128 stands for zero in the data rows.
One hidden rule gives every row of this table a label. Here are some rows, each with its label.
[212  76 219 173 161 116  97  93 103 151 130  91  77 168  51  76] OZ
[110 195 114 115  95 126 166 133 123  38  97 169 115 147 131 155] OZ
[105 148 113 119 101 111 151 153 109  48 107 176  89 102 137 111] OZ
[162  84 161 145 176 100  74 134  98 128 132  77 138 173 129  47] ZQ
[ 70  99  74 163 147 100 118 111 162 127 130 133 186 134 149 142] ZQ
[118  80 126 108 158 183 105 138 141 134 154 163 148 146 126 179] ZQ
[186  95 217 141 168  65  77  99  74 104 140  96 126 139  98  72] ZQ
[140 125 212  90 119 135  68 127  77 105 114  84  89 185 103  75] OZ
[ 64 103 116 237 144  97 131 141 175 148 192 174 169 128 207 181] ZQ
[184 123 146 139  45 126 163 162 163 158 185  93  65 128 148 131] OZ
[195 166 127 121 129 155 185  91 137 218  27  22 145  90  45  90] ZQ
[ 67  93 138 158 195  86 152 176 170 123 142 105 204 168 180 102] ZQ
[ 86 146 123 205  90 110 165 105 186 137 160 141 191 148 195 159] ZQ
[100  98 162 110 151 101 142  63 127 144 131 136  76 125  94 145] ZQ
[125  89 121 124 158 120  96 155 153 170 173 161 184 114 149 131] ZQ
[109  88 135  91  95 142 153 137 101 126 142 175 122 161 132 179] OZ
[ 94 117 197 104 138  61 100 122  76 178  54  90 137  84 142 125] ZQ
[101 163 182  95 128  87 185 148  83 109 133 146  90 112 153 179] OZ
[190 119 177 116  84 128  55  90  69 119 106 107 114 151 111  90] ZQ
[161 162 122 159  58 115 164 160 145 112 204 174  62 169 162 161] OZ
[130  94 115  94  96 115  74 100  93  68 139 115 137 159 110 111] ZQ
[191 179 110  75 129 175 200 151 185 133  38   3 113 130  70  50] OZ
[167 115  83  54 120 173 205 157 148 207  61  20 103 136 119  83] OZ
[ 82 102 113 157 166 170  87 123 153 135 155 154 155 160 110 163] ZQ
[ 89 131 213 132 147  51 152  85  89 135  93 180  77 114 139 123] ZQ
[185 176 106 161  58  89 205 193 141 129 152 146  49 122 198 126] OZ
[ 73  97 189  99 162  98 113 114  69 158  79 126  81  81 125 141] OZ
[ 53 120 131 160 177 103 133 178 134  83  85 124 177 140 148 110] OZ
[120 147 148  70 152 116 117 188 140 106 145 165 158 154 136 109] OZ
[165 166 114 131 148 155 109 186  95 107 164 122 173  51  82  90] OZ
[168 173 102 137  23 189  82 126  87 167 143 139 125 111 175 113] OZ
[182 163  71  96 155 164 159 103 190 167  80  30 134 112  93  76] ZQ
[128 202 137  74 115  53 138 100 159 100 164 161  75 104 177 185] OZ
[162  88  85 124 117 205  90 119 125 167 140 154 120 141 117 173] ZQ
[149 172 119 176  94 101 174 143 173 111 143 110   0 124 176 148] OZ
[ 95  91  95  89 113 138 145  84 112 110 186 117 178  95 147 184] ZQ
[166  66 182 121  83 138 113  93  46 131 134 144 102 146 119  71] ZQ
[126 116  88 114  90  93 150 187 110  89 150  83 125 116  91  74] OZ
[119 143 209  88 150  88 101  94 127 128  61 101  99 111 112 115] ZQ
[112  93  75  97  41 166 137 108 112 161 183 195 101 140 150 186] OZ
[115 165 122 191 147  35 175 118 156  86 162 161 106 146 167 123] OZ
[181  32  93 116 162 130 187 115 115  96  77  88 132  99  61  75] ZQ
[ 60  98 224  92 124  32 140 123  80 131 126 157 109 101 162 149] OZ
[122 133  67 177 134  79 192 147 162 103 142 171 101 154 134 151] OZ
[ 88 173 126 191 134 114  91 117 128 127 139 151 171 168  75 147] ZQ
[145 133 112 121  94 165  92 129 147 158 139 187 162 112  95 129] ZQ
[148 173 105 112  74 195 109 175 144  79 112 139  96 164 168 132] OZ
[171  99 119  63  70 149 234 103 188 149   2  26 136 107 138  89] ZQ
[124 137 126 138 131 149 142 153 180 164 119 132 167 134 154 136] ZQ
[151 115 168 116 198  99  83 131  81 149 108  44 124 150  74  90] OZ
[124 140 111 136  79 172 139  78 102 179 166 115 142 142 145 213] ZQ
[168 132 175 132 120  69  67 123 135 114  87 139 118 102  23  60] OZ
[143 107  94  94  66 184 111  90 106 164 182 147  39  88 163 192] OZ
[ 94  83 145  99 161 142 111 126 101 188 156 132 189 128 146 158] ZQ
[ 92  78 132  81 123 137  82 147 143 134 161 113 139 128 150 155] OZ
[170 112 220 150 122 119  65 139  88 121 129  95 156 140 104  83] ZQ
[ 88 166 169  99 126  73 172 132 139 106 126 193 128 165 131 105] OZ
[109 183  89 130 133 119  82 122  78  87 154 141 133  75  98  96] ZQ
[143 147 130 131 137 118  84 106  67  90 117 124 145 115  51 148] ZQ
[157  76 146  94 128 151  88 108  41 178 179 117 142 151  68 115] ZQ
[ 51 146 131 116 142  89 122 122 143 168 100 167 117 103 151 151] OZ
[ 77 117 103 176 181 210 148 163 200 133  84 168 187 153 189 130] ZQ
[110  91 146  63 176 102 150 163 117 132 153 154 192 153 118 128] ZQ
[151 188  92 136  86 126 137 174 109 100 115 130  86 156 146 138] OZ
[140  99 144 123 120 164  96 158 106 100 143 120 143 144  94 110] OZ
[107 177 116 116 150  61 160 131 132 126 107 202 102  80 145 130] OZ
[104 103 146 121  99 180 117  84 161 132 148 104 167 150 132 119] ZQ
[121 112  82  82  71 159 117 104 106 198 151 120  93 114 121 186] OZ
[113  96  60 137 117 190 133 114 102 113 177 115 134 156 144 173] ZQ
[133 185 110 116 104 149  69 185 177 100  91 109 131  45  66  93] OZ
[203 113 105  92  88 194  70 105  53 148  82 177 105 142 108 114] ZQ
[207 128 156  93  49 192  54  93  90 137  68 128 114 147 121 139] ZQ
[177 132  91 125 116 138 146 178 128 125  81 104  85 100 100  87] OZ
[114  90 119  76 162 115 122 135 100 165 193 125 208 148 110 170] ZQ
[161  93 145  92  84 166  95 136  68 109 115 114 125 117 104  97] OZ
[179 125 107  93  41 202  78  55 103 158 128 139  52 112 148 147] ZQ
[175 158 118  80  92 146 103 125 132 123 104  57 177 136  87  95] ZQ
[178 118 166  99  94 167  91 123  65 140  93 129 112 121 111  56] OZ
[178 149 110 158  46  80 206 142 167 116 100 173  66 151 186 135] OZ
[158 155 101 100  72 185 102  81  64 119 129 116 139 139 124 169] ZQ
[ 76 119 101 147 143 171 141 160 147 127  97 157 203 150 162 156] ZQ
[ 80 107 152 219 174 116 122 140 179 171 155 132 126 136 155 190] OZ
[ 67  87 116 196 246  95 139 226 134 104 135 161 179 167 181 127] OZ
[139 134 108 108 108 162  82  95 157 131 158  97 130 157 126 159] ZQ
[ 70  95 121 172 122  94 108 152 150 123 121 127 183 134 139 160] ZQ
[164 182  94 116 126 129  90 200 161 178 134  92 198  74  14 126] OZ
[153 190 225 117 141 137  73 179 149 102 149 143 106 174  80 117] OZ
[110 118 122 134 130 178 151 127 155 181 142 119 136 144 147 196] ZQ
[ 78 106 139 242 153 130 121  87 204 135 160 129 145 152 191 161] ZQ
[104 150 144 152 143 120 188 122 115  96 133 141  34  87 118 191] OZ
[162  84  73  59  92 161 119 140 101 166 157 158 109 118 183 150] OZ
[ 92 171 129 155 133  43 215 148 148  97 113 166  48 113 153 156] OZ
[111  97 108  88  77 152 138  82 182 149 186 119 136 171 128 165] ZQ
[ 84 125 168 128 154 107 130 131 118 120 151 169 143 116 152 167] ZQ
[ 78 140 116 137 121 157 129 106 131 150 137 110 163 143 166 151] ZQ
[171 155 132 121  44 167  34 107  94 154 115  90 140 138 113  91] ZQ
[140 146  82 141 110 117 147  92  82 126 132 135  90  91 123 109] ZQ
[153 144 170 142 190  86  45 109  99 150 139 110 137 159  93  75] ZQ
[131 158 140 144 110  79 119 145 137  94 100 181  92 114 137 112] OZ
[ 85 128 133 144 148 159 117 152 149  93 127 172 203 135 155 148] ZQ
[ 78 122 154 108 161  74 146  91  79 124  77 129  80  70 188 105] OZ
[127 174  86 159  96 201 115  83 129 114 115 147  90 146 125 138] ZQ
[100 158 183 182 137  98  80 142 132 119 101 111 119 132 123  97] OZ
[192  99 106  67 137 175 193 170 158 103 107   0 117 122  90  40] OZ
[126 140 160 155 136 130 104 130 147 100 182 107 151 128 101 136] ZQ
[140 106 113 154  68 159 134 124 145 115 169 173  71 130 196 164] OZ
[164 140 156 100  94 116  99 105  56 122 102  79  96 160 103  99] OZ
[180 132  69 132 129 115 102 167 157 125 117 128 180  57  57  67] ZQ
[ 99 212 149 165 151 112 181 107 129  42 126 192  75 104 117 120] OZ
[117  73 105  86 100 154 131 159 159 172 158 124 128 117 176 156] OZ
[154 158 126 130 109 199 101  63  92 100 134 122  92 135 134 189] ZQ
[195 146 166  89 102 150 163 135 167 130  55  24 117 130  81  77] OZ
[182 151 128 121  43 144 150 123 123 141 146 116  69 112 123 171] OZ
[184 141 135  74  63 149  97  84  51 113 119 170 107 165 105  77] ZQ
[ 95 171 144 128 119 142  93 175  78 133 123  85 117 144 135 113] OZ
[159  12  79  92 177 128 188  63 158 109  96  70 160 107  74  78] ZQ
[113 137 162 120  77 125  95 149 183 109 150 113 111 152 139 170] OZ
[110 140 124 189 115 139 134 109 166 125 177 135 138 125 168 183] ZQ
[ 97 117 174 154 133  61 139 139  77 137 142 141  95 147  64 127] OZ
[105 121 104  89 192 119 121 153 134 124 131 138 185 166  92 149] ZQ
[126  90 177 113 121  81 131 141  88 124 102 149  63  92 159 112] OZ
[167  49 118  62  70 169 112 101  84 124 142 112 110 166 148 151] ZQ
[145  97 105 134 113  97  52 114 114 126  77  68  75 146 118 119] OZ
[ 78 151 164 123 172  89 162 161 156 180  84 140 125 141 181 132] OZ
[ 64 132 165  98 169  88 134 139 122 160 113 207 104 129 156 166] OZ
[191 115 100  78  66 193  82  79  88 114 145  96 129 143 129 167] ZQ
[152 136 116 156 146 102 189 159 131  83 130 153  79 108 129 145] OZ
[ 63 140 194 176 183  89 152 124 144 181 112 137 153  82 161 145] ZQ
[153  59 124 105 184 160 234  77 136 123 104  49 160 162  72  83] ZQ
[ 84 135 126 135 175 136 156 144 171 157 168 171 201 144 149 177] ZQ
[188  88 160 133  92 126 111 110  82 120  97 130 110 140 102 151] ZQ
[151 172 123 119  93 104  77 110  74 153 111 115 149 138  71  78] ZQ
[ 61 118 134 124 162  71 165 196 153 142 114 136 102  94 144 188] OZ
[ 90 120 205 150 130  74 108 110  95 147  81 201  91 108 148  79] OZ
[126 154 155 185 123 120  58 150 144 111 128 123 113 131 106  92] OZ
[160 119  96  86  66 157 111 101 141 147 127  69 125 162 126  91] ZQ
[201  13 135  86 194 115 203 123 148 129 112  59 157 154  73  74] ZQ
[123 158 117 151 164 158 117 142 122 107 145 102 155 117 132  87] ZQ
[ 66 128 177 130 170  84 164 134 136 163  85 157 139 123 172 150] ZQ
[ 66 141  86 137 146 178 140  97 154 159 135 149 133 147 163 165] ZQ
[110 123  87 120 108 133  95  35  86 124 106 139 132 103 160  81] ZQ
[209 133 101  93 154 127 196 146 135 193  48  28 175  55  22  61] ZQ
[ 93  96 109  68 144  72 160 132 152 168 160 169 183 127 157 197] ZQ
[ 94  60 103 190 215 106 173 163 136 149 144 115 168 155 178  89] OZ
[ 71 128 137 159 171 161 154 147 157 122 115 176 192 137 162 122] ZQ
[150  49 113  98 208  92 148 149 133  99 106  73 100 166 114 120] OZ
[ 97 117 102 109 112 191 130 112 129 132 163 124 143 176 142 181] ZQ
[103 153 128 255 184  38 191 110 168  74 167 168 109 172 217 141] ZQ
[123 143 111 119  91 147 106 132 129 107 184 141 145  91 121 207] ZQ
[ 43 145 158 115 160  66 134  90 150 159  82 183 144  80 172 136] ZQ
[106 182  87 106 108 140 101 154  56  73 177 182 162 125 127 143] ZQ
[138 128 114 163  95 187 189 173 192 131 138 173  27 118 187 133] OZ
[ 57 127 142 172 127 114 140 137 187 127 190 116 180 150 148 197] ZQ
[169 166 157  89 193 122  99 130 140  93 131 107 113 133  74  81] OZ
[ 95 126  96 138  95 186 112 125 193 157 155 163 152 191 180 181] ZQ
[204 154  98 205  95  72 191 190 170 138 126 144  48 131 178 149] OZ
[136  76 142  79  62 140  78  77 136 145 157 145  97 153 132 176] ZQ
[136 182  90 132  74 178 128 118 130  86 114 127  88 155 150 162] OZ
[101 106 218 113 163  55 167  99  88 132  88 129 101  98 115 112] ZQ
[ 89 108 146 160 203  91 154 175 167 109 156 120 209 121 167 104] ZQ
[187 116 122  64 113 184 147 169 120 120 125  63  62  86 139  91] OZ
[140 148 107 255 160  16 205 152 184 125 158 135 134 175 172 105] OZ
[142 134 128 108 196  94 135 102 125  81  99  89 144 103  66  81] ZQ
[ 55 117 145 194 159 160 132 128 159 139 162 142 187 124 175 182] ZQ
[161 138  96 107 123 113 112 165 146 141 132 115 182  54  36  82] ZQ
[ 66 148 114 175 145 187 129 118 147 128 124 124 175 138 127 209] ZQ
[197 143  72 134 137 134 172 131 171 189  65  69 180  85  21  88] ZQ
[ 80 118 117 158 180 150 145 161 169 123  80 153 182 166 163 178] ZQ
[ 78 114 171 241 123  93 173 147 148 190 165 197 161 135 201 170] ZQ
[111 150 125 128 100  87  76 159 156 157 145 137 127  67  92  82] OZ
[118  98 100  91 117 143 144 106 142 115 131 112 131 142 147 136] ZQ
[ 81  99 169 149 157 132 148 145 157 133 135 159 133  88 115 132] OZ
[123  80  70 101 135 109 141 110 104 140 140 130 137 133 102 156] ZQ
[ 99 113 119 239 131 113 183 142 201 126 126 142 151 167 188 176] ZQ
[ 82 125  99 201 145 137  82 129 154 151 163 153 137 164 174 174] ZQ
[100 132 114 186 162  67 169 146 136  85 122 157  48 134 154 148] OZ
[ 85 142 153 122 143 110 138 144 152 119  99 139 154 105 170 193] ZQ
[130  87 135 126 180 112 161 183 153 136 145 140 167  86  86 123] OZ
[159   5 104 123 192 133 222 107 145  93 104 107 142 139  95 117] ZQ
[159 122 146 137 221  80  91 145 122 103 147  86 111 132  84 122] OZ
[ 99 151  79 101 148 108 144 161 137  96 120 135 178  75  57  88] ZQ
[ 99  92 164 128 115 103 168 125  67 149 136 137  71 137 163 120] OZ
[ 46 150 159 172 176 141 156 168 162 157 160 114 176 160 183  91] OZ
[132 113 167 135 131  93  78 112  23 114 123  70 160 146  96  44] ZQ
[180 129 139  36  63 175 230 122 181 167  59  64  93 123 156 101] OZ
[122 184 106 202 169  83 185 163 164 101 139 191 124 153 174 113] OZ
[100 119 129  99 160 131 142  74  69 144 122 133  97 150 120 159] ZQ
[193 126 188  92  45 192 105 113  45 118  97 133  86 186 111 102] OZ
[ 97 108 118 206 137 118 128 160 151 138 159 134 173 169 186 163] ZQ
[157 143  99 216 117  47 176 176 164 101 123 143  90 190 216 137] OZ
[162  97  91 116  96 174  64  86  86 145 115 127 109 132 119 143] ZQ
[ 86 121 146 102 177 143 137 183 175 186 147 184 211 112 182 142] ZQ
[135 177 134  95 115 104  73  76 170  82 136 151 129  53  70 106] ZQ
[177 112 175 154 176  66  72 111  45  80 128  75 128 160  76  56] ZQ
[ 90 113 142  89 131 156  96 157 152 165 143 143 162 118 146 143] OZ
[152  80 165 130 174  92  83 108  78 119 110  66 131 156 137  91] ZQ
[136 108 119 131  98 206  87  85  99 199 121 120 124 123 103 121] ZQ
[ 85 112 117 166 181 134 127 188 193 148 126 116 192 166 195 175] OZ
[ 81 121 131 211 137 162 122 101 176 167 206 224 166 160 197 171] ZQ
[ 82 140 119 173 127 157 142 108 141 157 153 133 155 177 142 167] ZQ
[111 187 109  71 125  61 154 138 133 137 128 176 113  57 151 167] OZ
[129 181 108 100  94 132 145 104 121 118  93 156  63  83 144 142] OZ
[164 203  99 123 105 190 187 161 165 158  84  64 118 101  64  52] OZ
[104 140 130 185 160  93 208 135 139 111 146 172 101 106 135 139] OZ
[ 65 123 111 195 159 128 151 111 233 117 183 136 125 114 186 136] ZQ
[121 167 133 108 105 146  64 151 116 118 114 159 111 116 139 131] OZ
[112 112 204 103 137  59 132  90  87 152 121 144  65 134 157 173] OZ
Here are more rows. What is the label of each one?
[121 148 103 151 153 135 126 149 148 156 145 144 204 124 173 171] ~ ZQ
[109 185 135 149 156 118 120 148 137  62  73 124 151 130 105 131] ~ OZ
[181  95 164 132 188  87  54 134  70  98 174  61 130 129 102  73] ~ OZ
[151  55 184 154 183  80 146 112  48 128  84  80 133 131  73  32] ~ ZQ
[172 102  88  53  80 144 124  85 104 108 186 121  73 115 138 152] ~ OZ
[121 156 127 109 159 117  74 144 110  92  65  98 137 120  71 146] ~ OZ
[133 188 144 141 123 168 113 159  84  77 165 171  62 106 133 140] ~ OZ
[ 87 196 149 209 170 101 121 145 148 114 150 166 119 101 141 102] ~ OZ
[125  40 101 113 169 112  98 138 156 145 182 154 160 174 120 131] ~ ZQ
[164 163 116 106 122 201  30  74  81 112 103 147 144 119 107 115] ~ ZQ
[170 138 183 101  92 185  77  39  33  82 107 169 149 120  98 103] ~ ZQ
[193 170 133  93  91 178  89 146 149 121 121  79 122 129 100  95] ~ OZ
[169  46  92  72 154 140 183 119 140 141 137  92 115 173 134  95] ~ OZ
[146 136  77 105  68 204 102 126  72 122 142 178  84 109 128 160] ~ OZ
[179 207 100 101 105 138 143 169 171 170  80  48 135  83  42  68] ~ OZ
[115 111 111 109 139  94 127  98 137  80 138 132 191 114  89  80] ~ ZQ
[137 131  92 102 101 158 132 124 123 152 213 145 115 132 151 202] ~ OZ
[109 154 102 139 108 118 130 120 147  89 150 181 144 132 148 158] ~ ZQ
[ 89  75 108  84 170 121 124 129 113 153 141 170 204 138 122 130] ~ ZQ
[172 151 110  79  96 212 200 166 209 199  80  53 115 119 129  66] ~ OZ
[167 210  66 200  95 107 181 160 155  97 122 159  53  84 152 135] ~ OZ
[ 83  95 188 104 129  77 149 118  84 119 112 141  79 133 152 112] ~ OZ
[120 111  78 109  69 218  70  55  81 116 100 139 103 143 130 164] ~ ZQ
[171 181 107  96 108 183 133 112 157 164  80  41 130 129  94  72] ~ ZQ
[172 100  93 161  57 130 163 127 165  96 156 136  50 143 164 141] ~ OZ
[155 118  80 110  68 167 109 112 128 120 199 130 103 110 137 121] ~ OZ
[150  66 145  65 150 147 131 136 153 100  84  30 130 132 103  56] ~ OZ
[ 57 137 163 118 143 107 142 191 147 151 111 149 150 127 160 143] ~ OZ
[124 204 104 137 138 146  86 101  90 104 145 140 161 125 116 128] ~ ZQ
[168 137 112 131 136 115  85 132  90  93  86 119 135 100  28  68] ~ ZQ
[181  93 128 125 180 107 117 158 107 119 109  99 118 150 106  72] ~ OZ
[129 144 133 109 137 103 144 164 138  97 158 152 107 105 160 176] ~ OZ
[138 174 108 116  93  66 150 125 130 114 140 137  86  81 151 173] ~ OZ
[163  82 160 141 162 117  83 119  66  95 149  66  79 151 107  42] ~ OZ
[191 109 234 135 134 125 108 112 114  98  87  96 120 150  89  55] ~ ZQ
[ 79 133 109 115 132 146 115 154 189 148 142 180 192 123 153 184] ~ ZQ
[154 182  69 162  23 103 203 146 121 100 126 129  16 145 171 139] ~ OZ
[ 44 143 125 146 164 111 138 157 134 164 139 128  80  91 180 169] ~ OZ
[104 166 135 228 153  67 184 115 173 119 179 143 111 147 169 139] ~ OZ
[ 80  95 128 113 170 121 124 122 133 160 158 140 168 140  93 129] ~ ZQ
[114 123 103  97 172 183 141 120 124 152 121 145 182 107 163 201] ~ ZQ
[135 105 168 120 109 117  83 145  94  95 124 127 135 153  89  83] ~ OZ
[135 120 179 115 110 130  86 165 122 117  90  85  92 121 117 139] ~ OZ
[106  98 104 157 136 166 120 107 156 147 123 154 147 120 106 173] ~ ZQ
[ 50 144 192 178 141 141 132 155 159 170 157 142 168 125 167 157] ~ ZQ
[106 164 111 185 207  83 124 163 176  96 114 168 200 171 146 127] ~ ZQ
[165 176  58 126 151 118 120 121 148  90 182  99 188   0 104  78] ~ ZQ
[125 214 136 142 127 122 135 102 134  81 139 185 144  54  97 112] ~ ZQ
[163  35 115  88 183 110 199  82 122 117  82  99 132 130  89 113] ~ ZQ
[118 118  97 115 120 196 103  86 129 189 159 169 131 121 176 174] ~ ZQ
[ 88 156  94  97 155  97 110 130 142 102 146  82 139 124 120 103] ~ ZQ
[148 176 148  69 131 107 109 113 109 100 109 144 131  96  64 100] ~ ZQ
[177 135 158 142 149 135  87 105  86 114  98 100 111 142  58  76] ~ ZQ
[200 142 121 109  70 160  92  58  59 123 124 177 139 124 114  97] ~ ZQ
[130 183 113  86 110 124 101 133  97 142 132 147 169  87  49  70] ~ ZQ
[151 136  62  98  93 194  92  84 100  87 163 174 134 118 120 225] ~ ZQ
[114 109  91 133 105 176 104 100  91 180 139 140 133 121 149 181] ~ ZQ
[184 144 120 100  24 171  60  61 102 102  97 114 111 195  79 139] ~ ZQ
[121 110 150 141 150 155 132 128 164 123 146 168 142 137 188 137] ~ ZQ
[191 159  87 108 148 122 184 116 177 162  62  70 171 107  55  47] ~ ZQ
Which column or columns does the hidden rule look at? Columns are counted from 0, in order:
7 12
